In the rows, 128 means zero.
One turn sends every row of this set to another row. A few are shown first. Where does it send the rows asked after them?
bebo: [ 94  74 130 129 122 143 120 121 155 146 152 157  99 149 128 145 137  94
  90 152 119 125 138  96 159 115 138 100 136 125 118 148  82 113 159 113
 115 101 117 125 128 152 113 127  90  83 144 143]
Zed: [108 147 122 141 130 137 130 100 159 117 104 123 133 107 124 122 132  83
 107 146 150 139 114 175 136 117 119 110 100 148 143 126 101 129 162 107
 125 143 153  75 118 132 104 124 135 115 138 140]
keri: [ 85  98 147  99 111 132  99 124 166  90 135 137 145 153 108 143 132  88
 148 119 103 142 113 152 163 127 143 118 153 112 122 115  97 123 146 146
 127 133 100 126 164 175 126 157 106 117 155 158]
zep: [ 98 149 116 144 126 133 131  95 168 116 102 126 132 116 128 121 127  83
 111 148 144 139 110 171 132 112 119 107 103 151 143 129 104 133 169 107
 123 136 158  83 119 134 108 122 144 117 128 138]
Zem: [ 77 102 138 109 105 132 100 128 175  91 132 137 147 157 111 139 119  93
 151 123  97 143 112 152 160 129 142 113 159 116 124 116 103 130 146 151
 131 126 104 125 166 179 128 155 110 120 146 159]
dadol: [ 86  76 123 153 116 143 113 125 172 136 149 156 103 142 137 141 106  96
 106 166 115 130 131  98 166 126 143  88 156 122 119 147 105 124 154 117
 123  97 127 113 136 161 122 138  93  96 130 152]
sif: [125 137 112 132 103 141  87  88 184 110 110 124 197 140 116 135 130 110
 118 125 143 122 126 176 124 118 155 118 124 131 144 116 158 127 146 127
  86 158 147 112 132 130  98 120 119 125 124 134]
kora: [119  88 144 106 113 162 135  89 179 144 139 106 198 127 116 136 137 109
 115 149 140 161 125 114 121 108 148 134  94 124 125 127  89 120 109 145
  92 139 132 138 112 147 102 142  76 129 158 141]
Busiv: [128 110 112  80 105 172 115  74 143 118 118 119 160 117 114 164 144 125
 108 129 141 141 128 126 156 140 124 110 121 156 119 109 106 135 134 136
 117 143 163 149 125 108 120 132 114 107 171 127]
notos: [111 120 124 128  84 124  92 160 170 134 122 102 160 130 116 138 119 121
 111 139 128 151 160 160 143  78 173 106  86 132 146  93 123 112 119 120
  91 138 136 131 126 147 128 139 108  87 135 119]
nen: [100  92 129 118 103 152 135  82 203 147 134 107 197 145 126 130 120 109
 122 157 125 161 116 106 110 101 146 126 107 133 126 136  96 130 120 149
  89 126 143 153 115 151 113 136  94 134 135 137]
Koru: [ 83  78 117 145 113 144 121 132 169 150 148 155  99 150 129 142 114 104
  93 160 113 126 136  97 157 122 136  98 142 130 120 148  93 122 154 123
 123  92 124 118 132 156 112 121  91  86 136 147]
kigon: [ 80 103 138 112 105 135  99 134 174  93 133 137 146 152 108 140 115  96
 151 123 102 143 112 154 163 133 141 115 157 115 123 115 106 131 141 153
 135 126 103 115 169 179 123 155 104 120 150 162]
non: [110 119 128 122  85 120  93 153 171 131 124 103 159 135 119 139 126 115
 111 136 127 153 160 158 141  73 174 105  87 132 145  95 121 111 124 115
  86 141 135 140 125 147 132 140 112  86 134 113]
masub: [ 98  76 124 139 121 152 118 139 152 150 151 155 100 138 122 146 124 105
  87 157 125 125 142 102 164 128 137 101 134 124 119 142  88 116 145 119
 126 102 117 104 131 153 105 125  79  85 152 153]
vob: [105 117  86 108  89 170 115  83 173 122 111 117 161 127 118 156 109 140
 115 142 127 141 121 124 145 143 120 102 135 168 122 112 125 152 136 151
 128 125 176 146 131 118 124 123 125 110 149 132]
gevi: [100  75 132 131 124 148 119 130 149 147 153 156  99 141 124 147 135  99
  88 152 124 125 141 100 163 121 138 102 134 122 118 144  82 112 150 114
 119 105 116 113 129 152 107 128  81  84 153 147]
Teso: [ 91  78 118 147 118 150 120 139 162 151 149 154 100 142 125 143 114 107
  89 159 120 126 138 100 161 127 135 100 139 128 119 145  94 121 146 123
 127  94 121 107 134 158 108 123  83  85 143 153]
Kelur: [ 98  95 121 131 100 158 135  95 208 149 131 103 200 138 125 129 106 119
 122 162 127 161 118 111 111 111 145 126 108 136 127 131 106 137 111 157
  99 121 145 138 118 155 108 134  88 136 135 144]
Giz: [131 136 118 125 106 141  86  83 176 109 110 127 196 138 116 137 139 107
 117 121 147 121 127 177 127 116 156 120 119 129 145 114 152 123 145 123
  84 162 144 112 132 129  98 122 116 125 129 133]
pozu: [112 118 128 124  86 122  94 157 168 131 123 103 160 130 117 139 123 118
 109 138 128 154 161 160 144  75 173 106  86 131 145  94 120 111 121 118
  86 141 136 133 127 147 129 141 110  87 137 117]
kef: [115 116  90 107  94 179 115  91 160 124 114 116 161 113 113 158 111 143
 110 140 136 141 126 129 153 153 121 107 128 165 123 106 125 149 125 151
 133 130 171 130 133 116 115 126 113 112 161 137]
Sazek: [106 119 124 125  83 119  93 152 175 132 122 104 159 137 120 137 121 116
 112 140 124 153 158 157 139  72 173 103  89 135 145  96 122 111 127 116
  86 137 137 142 125 148 134 138 115  87 130 114]
Lefi: [130 136 116 129 105 143  86  87 177 109 112 125 197 135 115 138 135 108
 116 122 148 121 128 177 128 120 155 121 119 129 144 115 154 124 141 125
  85 162 144 108 132 129  96 122 115 125 130 135]
kesas: [106 120 120 131  82 123  94 162 175 132 123 103 160 132 119 138 114 121
 112 141 126 152 159 161 142  77 174 103  88 135 145  95 126 114 120 120
  91 136 138 132 126 149 130 138 111  89 131 119]
medur: [ 86  76 121 136 117 140 119 123 166 148 148 157  98 154 130 143 126  99
  93 157 113 127 135  94 155 115 137  98 141 129 118 150  87 118 161 116
 118  95 122 127 130 155 115 124  94  84 137 143]
Lisun: [109 146 125 135 131 136 132  94 155 114 104 125 133 109 126 124 140  78
 106 143 149 138 115 172 137 113 121 111  97 147 141 127  98 126 166 102
 121 145 152  80 116 131 105 125 136 114 139 137]
Niki: [105 114  95  94  93 163 117  67 171 119 113 121 160 135 122 157 126 128
 117 138 124 142 119 118 143 134 123 102 135 167 120 117 117 145 146 143
 117 128 174 166 127 115 130 124 132 109 148 123]
Gad: [ 93  75 124 155 119 150 110 134 164 138 150 154 105 134 132 143 104 101
 103 167 122 129 136 106 171 133 143  91 153 120 121 141 105 123 145 120
 127 101 124  98 137 159 116 139  83  95 139 159]
Kilik: [108  95 124 132 105 167 134 106 198 152 134 103 200 125 118 131 105 124
 117 160 136 161 122 117 117 118 145 130 101 131 127 126 105 135 101 159
 105 127 141 122 120 154 101 136  78 135 147 151]
bozu: [104  70 142 134 127 147 112 121 145 133 155 157 104 133 130 148 131  88
 100 155 127 129 139 102 176 125 145  96 144 114 118 141  91 111 149 108
 115 114 116 109 131 154 117 144  81  92 151 151]
kude: [119  91 136 119 111 168 133 102 181 149 137 103 200 121 114 134 121 119
 115 153 143 161 127 119 123 118 148 134  95 126 126 123  97 126 101 153
 101 134 134 121 116 149  98 139  71 133 158 151]
kivag: [ 87  72 129 142 119 137 113 112 169 134 151 157 102 148 138 144 121  86
 107 162 114 130 131  94 165 116 145  89 156 122 118 148  96 118 161 110
 114 102 123 126 133 159 127 140  96  94 131 145]
mose: [116 111 107  80 100 164 117  63 155 117 117 121 159 129 119 163 143 122
 114 130 131 141 123 120 147 132 124 107 128 161 119 112 108 138 145 134
 112 138 167 165 125 109 129 129 126 106 159 120]
vamo: [105 146 124 134 131 131 132  89 160 113 104 126 132 114 129 123 141  76
 107 143 147 140 112 171 134 109 119 108 102 147 142 129  97 127 171 101
 117 142 153  87 116 131 107 124 142 115 135 135]
pav: [129 137 114 131 105 143  87  89 180 109 111 127 197 136 114 138 131 110
 117 123 146 122 128 176 126 120 156 119 121 129 145 115 157 127 142 128
  87 160 146 107 133 130  97 121 117 124 127 136]
les: [111  90 141 107 110 153 136  78 190 143 137 107 198 139 123 133 137 105
 118 150 133 161 120 107 115  99 147 130 101 128 124 132  89 122 120 145
  86 135 135 152 111 148 110 140  88 131 147 135]
malo: [103 149 116 144 128 135 132 100 164 116 102 125 132 111 127 120 126  86
 110 148 147 139 111 174 135 117 120 107 102 149 143 126 105 133 164 108
 127 139 156  76 120 134 104 121 138 117 132 142]
moko: [126 136 118 126 106 140  86  83 179 107 111 127 196 140 117 138 138 106
 118 122 144 121 126 173 125 115 155 119 121 129 145 117 154 124 148 124
  82 161 146 116 132 129  99 121 120 125 126 132]
gefu: [ 80 100 143 102 108 129 100 124 172  90 133 138 145 157 111 141 127  89
 151 121  99 142 111 150 160 125 142 114 157 114 123 117 100 126 150 147
 128 129 102 129 166 177 129 156 110 117 149 155]
Dus: [100 147 120 139 127 129 132  90 166 115 102 125 131 118 129 121 135  77
 109 144 145 139 109 169 132 109 120 107 105 151 141 131 101 131 172 104
 119 139 157  89 116 133 111 123 145 115 129 136]
Pere: [ 98  71 139 133 125 141 112 111 155 131 153 160 103 143 134 147 133  83
 104 156 121 129 135  96 170 117 145  92 150 117 116 146  89 112 159 106
 110 110 116 123 130 155 124 143  92  92 141 145]
ruvuk: [125 137 114 129 103 139  87  84 183 109 109 126 197 141 117 136 133 107
 117 124 143 122 126 175 123 116 155 117 124 130 146 117 155 125 146 125
  84 158 148 115 133 131 100 121 121 125 123 131]
bovot: [ 89  99 148 101 112 136  99 130 162  90 134 137 147 148 107 142 129  91
 148 120 107 143 114 156 167 131 142 118 152 112 123 113  98 124 142 148
 131 133  99 118 166 175 123 157 101 117 158 160]
Tave: [126 113 103  93 101 181 115  87 145 122 117 117 162 110 110 164 129 136
 107 133 143 141 130 131 158 150 123 110 120 158 122 104 116 141 125 144
 128 141 165 131 129 111 114 130 107 109 173 137]
des: [103 120 120 130  82 120  95 156 178 133 122 103 159 136 121 137 116 119
 112 141 124 154 158 158 138  75 174 103  90 135 145  96 126 113 124 119
  88 135 138 137 126 149 133 139 114  88 128 115]
dat: [ 84 101 141 108 109 138  99 135 166  92 132 135 147 147 106 141 120  96
 148 121 106 142 116 157 165 134 142 117 154 113 124 112 101 128 140 152
 135 130 102 113 167 177 122 156 102 118 157 164]
reguz: [101  72 133 146 124 152 111 131 150 136 153 155 105 129 129 147 116  96
 100 161 128 130 140 106 178 133 145  95 146 116 119 139  97 116 143 115
 124 110 117  96 135 157 113 143  76  93 150 159]

Zed moves to Lisun
Gad moves to reguz
medur moves to Koru
And these:
les moves to nen
Niki moves to vob
bovot moves to keri
non moves to Sazek

One turn sends every row of this set to another row. A few are shown first. Where does it send the rows asked after them?
Kilar: [149 145 120 166  95 129 126 115 149 114 120 127 158 113 129 122 123 146
 139 133 138 138 155 113 123 136 137 122  70 116 111 109 139 123 125 116
 164 109 114 115 104 133 115 142]
lisu: [114 132 121  97 122 114 111 142 127 122 133 134  92 113 100 114 117 125
 114 136 115 139  97 106 103 117 134 119 131 134 123 151  76 144 155 127
 158 126 100 116 172 127 120 132]
mun: [136 152 109 128 145 153 122 137 116  84 101 124 125 123 130 133 127 110
 138 142 126 131 118  87 171 115 135 117 139 132 108  78 126 127 134 129
 143  91 111 134 133  82 136 110]
Tik: [146 140 122 162  96 115 121 126 150 110 129 129 151 106 124 130 119 135
 145 131 138 143 164 120 128 133 136 123  67 127 108 101 139 130 118 112
 162 108 115  95 110 127 135 139]
bubiv: [110 117 185 128 127 129 107 124 149 152 139 118 113 115 119 145 140 116
 109 141 138 132 103 125 127 143 137 106 185 133 120 137 146 131 121 120
 134 125 114 149 142 135 132 114]
mezo: [117 132 138 122 139 134 116 134 121  92 144 106 137 104 111  93 123  99
 124 149 139 142 142 120 152  96 139 116 111 139 105 112 112 152 148 106
  93 130 100 114 158  79 157 105]
fiv: [129 130 125 156 163 123 113 143 154 148 157 132 144 115 151 106 119 124
 134 123 126 129 140 128 161 149 130 126 119 131 120 162  79 117 131 124
 122 151 117 130 136 178 148 136]
fabar: [126 132 129 154 152 127 119 136 142 151 149 126 141 115 141 105 119 127
 128 130 128 128 130 119 164 139 131 129 120 128 119 161  89 127 134 122
 117 157 108 140 138 190 146 131]
lusov: [159 138 108 129 114 106 116 125 130 142 157 123 120 118 149 108 124 117
 135 138 127 134 108 151 118 129 133 143 124 130 124 110 202 136 119 126
 141 116 109 136 147 149 126 134]
rosor: [121 144 137 127 148 162 130 113 123  99 126 109 153 125 123  76 130 124
 113 149 144 134 123 112 135 117 138 115 112 119 119 126 108 126 160 122
 101 138 103 157 140  82 107 114]
tomi: [117 133 117 100 133 119 114 141 141 122 136 142 102 121 113 107 117 134
 115 131 117 135 101 111  94 139 129 117 133 131 129 154  64 126 154 134
 167 124 108 123 163 115 105 140]
nodel: [129 130 128 153 153 115 112 145 146 147 157 128 136 110 142 111 116 120
 136 126 126 131 139 124 168 134 130 126 118 135 116 156  86 133 128 118
 118 152 113 123 142 185 163 127]
Dibo: [110 112 183 128 134 115 102 136 161 146 151 123 111 109 124 147 134 109
 117 135 135 132 119 135 128 149 137 101 185 145 119 133 141 130 111 117
 139 117 122 131 142 123 149 115]
Ludo: [160 138 103 131 121 109 119 127 140 141 161 131 128 124 159 108 125 121
 137 133 128 132 109 155 112 143 130 142 124 128 129 113 198 125 121 130
 149 111 117 138 141 138 116 138]
Seta: [146 142 124 162  85 123 122 119 136 115 116 122 149 109 114 129 121 140
 138 137 136 141 151 107 131 120 138 127  67 121 105 106 148 140 128 112
 154 116 103 109 111 144 131 134]
votu: [115 129 116  98 133 103 107 152 141 116 145 141  93 111 108 117 116 122
 122 128 118 137 113 118 101 130 131 115 131 140 123 145  66 135 145 128
 166 119 109 101 171 112 125 134]
nuru: [134 152 109 130 152 158 120 133 122  83 102 128 131 129 137 129 126 116
 137 140 125 128 118  88 166 126 133 113 140 128 114  82 121 118 134 134
 148  92 117 138 125  76 127 115]
zefo: [113 114 181 132 138 129 108 126 166 148 148 126 118 119 131 140 138 120
 112 134 138 128 110 133 120 164 136 102 186 135 125 138 137 114 116 127
 144 117 125 147 137 121 128 120]
zepid: [126 132 128 132 164 138 117 137 153  89 158 120 154 118 138  85 123 111
 130 136 144 133 151 136 134 136 133 108 113 134 120 117  92 115 144 121
 114 119 125 115 141  51 131 121]
demog: [159 134 104 130 120 102 115 134 140 139 170 129 122 118 155 112 122 116
 142 130 123 134 116 160 116 136 131 139 122 135 127 109 199 131 115 126
 146 110 118 123 146 136 131 139]
fenuk: [135 150 108 128 150 150 118 143 126  80 110 129 126 124 135 132 122 105
 141 138 125 130 127  93 168 125 133 114 140 133 111  80 121 120 128 127
 149  88 120 125 133  74 141 113]

zepid moves to mezo
mun moves to nuru
And these:
nodel moves to fabar
tomi moves to votu
Tik moves to Seta
zefo moves to Dibo
Ludo moves to demog

One turn sends every row of this set to another row. A few are shown first. Where does it send the rows asked after them?
Fusam: [153 137 117 129 144 121  88 169 117 139 126  92 142 151 117 108 121 126
 110 143 151 123 122 147 105 148 151 151  91]
roro: [134 152 139  96 125 147 148 155 137 125 137 116 125 136 155 145 111 146
 167 150 113 154 148 108 123 127 130 132 105]
Tof: [124 129 104 152 121 125 150 117 147 132 140 105 106 121 125 125  97 114
 101 116 106 121 139 133 154 111 118  96 156]
Fad: [137 159 131  88 121 151 139 143 145 130 132 121 145 148 156 150 120 125
 151 140 143 152 118 113 113 132 133 140 114]
bafoz: [114 111 114 150 126 103 130 132 142 127 139 103  95 122 123 124  99 115
 106 116 105 136 145 131 154 117 121 118 172]
Kigo: [106 103 106 149 134 126 134 146 130 135 115  92 115 121 123 128 125 133
 104 107 114 148 132 124 163 120 101 115 166]
fut: [134 154 122 101 122 152 149 142 152 133 139 126 109 163 140 154 100 143
 136 156 116 133 144 106 145 143 115 137 105]
Kar: [135 147 133 113 127 143 113 135 135 152 137 145 134 127 146 155 147 111
 161 130 117 135 112 121 104 131 161 142 125]
did: [141 151 110 106 128 124 116 152 134 116 152 106 150 166 137 125 109 134
 139 143 135 131 156 124 111 150 130 137  67]
Fusa: [124 121  97 153 122 114 137 146 135 143  96  97  98 138 124 126 127 126
  99 114 118 134 118 134 151  99 101 126 166]
Lud: [127 105 121 153 128 129  84 168 134 168 143 133 119 106 128 147 142 143
 135 121 115  99 108 125 111 121 147 137 105]
mami: [126 137 133 120 119 148 119 151 159 152 146 145 100 132 143 167 128 148
 157 129 104 110 117 102 121 123 142 134 124]
Karir: [111 101 110 143 136 120 137 138 136 133 130  98 110 119 116 136 109 116
 105 114 107 146 146 126 160 117 111 113 169]
tad: [144 162 121 107 109 138 150 159 133 122 130  84 139 157 151 121 107 128
 133 141 135 134 143 136 106 148 119 128  77]
fomob: [123 118 100 139 123 116 148 134 130 145 111 107  95 124 114 131 110 114
  99 117 121 134 129 141 146  93 113 115 167]
lut: [123 140 138 111 117 144 109 155 127 139 137 119 125 135 145 145 153 135
 173 129 109 111 118 107  96 141 149 132  93]
dipek: [146 145 117 115 136 130 130 173 129 120 127  89 147 154 138 122 100 154
 136 151 131 156 156 123 129 139 116 141  77]
gug: [132 146 119 121 117 149 120 141 131 159 133 134 134 130 141 148 154 132
 158 103 107 109 130 127  91 137 165 126 108]
lusig: [106 107 110 160 124 118 127 142 135 125 120  95 102 128 135 113 127 144
 103 105 119 134 119 120 158 119 103 120 167]
Pife: [132 165 129  96 103 161 155 141 137 137 134 118 129 146 156 144 131 133
 158 122 121 127 134 122 100 143 138 123 101]
vefa: [135 101 103 159 138 123  93 168 115 154 138 109 141 121 115 116 118 136
 107 144 137 120 126 147 126 135 122 140  69]
vovi: [147 127 108 150 148 119  95 176 112 140 132 100 148 140 122 103 121 163
 120 133 131 132 148 139 116 141 140 146  75]
mugo: [128 139 143 120 121 144 122 144 125 150 146 143 113 112 146 144 135 149
 173 131 103 128 135 115 104 125 164 132 113]
Pizup: [135 124 122 151 139 125  86 157 113 159 144 132 128 118 127 115 142 158
 145 121 116 115 133 134 100 133 170 139  99]
gebo: [123 133 103 168 116 116 134 119 155 132 133 112 102 131 132 116 115 124
 107 106 100 111 130 124 153 113 121 107 160]
gaba: [148 151 119  99 133 137 126 164 136 119 129  90 147 165 140 121 102 136
 117 148 163 145 125 132 115 142 126 144  93]
kal: [128 128  94 160 118 102 136 134 138 142 105 110  96 140 127 120 122 126
  95 113 120 131 121 136 146 102 107 124 168]
zile: [127 125  96 149 119 105 140 126 135 143 116 115  93 132 121 124 111 121
  95 114 121 129 129 142 144  97 115 120 170]
zad: [154 140 106 136 122 117 111 178 123 135 126  78 149 149 128 113 118 124
 119 130 130 119 145 152  98 147 137 134  68]
Tokor: [121 123 102 178 124 121 125 140 152 135 114  92 107 132 128 115 133 131
 102 106 101 112 117 119 155 114 110 111 155]
migod: [137 129 107 119 142 128  99 159 111 137 151 103 155 142 115 120 122 134
 128 130 138 119 148 138 100 148 145 131  63]
Dez: [131 159 130 100 115 135 126 151 140 116 143 115 135 161 154 141 129 135
 166 141 118 127 138 105 110 145 130 139  86]
Kubun: [111 113 113 162 117 104 124 134 139 122 136 102  89 129 133 110 111 135
 103 113 115 128 130 130 151 118 113 119 172]
lugas: [124 121 124 120 136 140  94 162 107 150 144 111 140 123 120 132 152 135
 150 123 122 106 124 128  93 142 159 128  81]
temos: [121 112 106 162 134 131 137 153 142 139 110  73 117 119 120 122 123 122
  96 111 105 119 120 124 155 111 103 101 147]
nemu: [140 131 125 142 141 125  81 151 119 158 132 125 134 131 123 128 149 115
 137 130 125 117 115 142  97 139 175 152 111]
Bese: [139 133 104 125 135 136 130 153 127 135 137 104 131 156 125 120  92 136
 109 164 140 138 148 133 145 151  99 143  71]
fil: [125 119 101 142 124 119 147 146 130 145 100  97 100 128 119 131 119 117
  98 118 117 136 122 138 149  94 103 117 164]
Lugil: [122 115 108 147 129 131 153 139 138 137 128  84 114 114 118 128 103 108
  95 120 110 125 136 130 157 108 106  94 147]
Pes: [146 134 108 145 127 123  94 168 125 157 127 108 147 132 123 130 146 126
 134 105 113 106 136 147  84 140 164 134  88]

mami moves to Lud
Tof moves to gebo
And these:
Fusam moves to gaba
Pizup moves to vovi
Pife moves to gug
fomob moves to zile
Kubun moves to lusig
did moves to Dez

